In the rows, zero is written as 100.
The rows below fall into families. The same turns and mirrors carry the whole set onto itself and the rows of a family onto each other. For each named row, which other rows are in its family? Write them in the order they are listed.
These 18 rows form 6 families of 3 rows each.
Q821: 108, 75, 104, 80, 123, 78, 65, 84, 66, 84, 69, 81, 109
Q25: 106, 91, 121, 123, 116, 100, 121, 88, 85, 103, 110, 80, 61
Q494: 98, 81, 107, 72, 133, 51, 124, 105, 102, 108, 123, 149, 105
Q196: 106, 75, 94, 72, 100, 67, 67, 79, 63, 101, 71, 89, 108
Q757: 98, 85, 105, 72, 121, 51, 116, 83, 101, 116, 118, 147, 122
Q134: 122, 78, 97, 79, 118, 70, 60, 76, 73, 82, 70, 99, 111
Q136: 95, 92, 112, 124, 114, 102, 113, 102, 82, 90, 114, 91, 56
Q500: 106, 73, 100, 75, 110, 69, 60, 98, 78, 77, 76, 109, 118
Q941: 95, 68, 104, 116, 112, 101, 116, 81, 88, 86, 119, 71, 63
Q845: 105, 71, 115, 128, 119, 99, 106, 89, 104, 86, 118, 89, 56
Q188: 102, 66, 97, 64, 109, 83, 62, 75, 72, 95, 84, 87, 118
Q123: 105, 76, 118, 110, 118, 102, 122, 93, 94, 99, 128, 93, 50
Q746: 106, 80, 103, 77, 127, 43, 124, 72, 102, 103, 134, 142, 108
Q498: 97, 66, 95, 79, 121, 56, 130, 95, 91, 106, 132, 144, 115
Q482: 99, 71, 116, 105, 123, 110, 115, 94, 85, 90, 128, 82, 58
Q909: 97, 82, 106, 76, 123, 68, 61, 96, 73, 89, 66, 92, 115
Q718: 111, 90, 102, 89, 123, 46, 130, 84, 86, 120, 125, 148, 95
Q82: 109, 85, 103, 77, 115, 57, 130, 83, 99, 130, 121, 144, 113

The rest of the family of Q498: Q196, Q136
The rest of the family of Q821: Q757, Q123
The rest of the family of Q718: Q500, Q941
The rest of the family of Q25: Q494, Q188

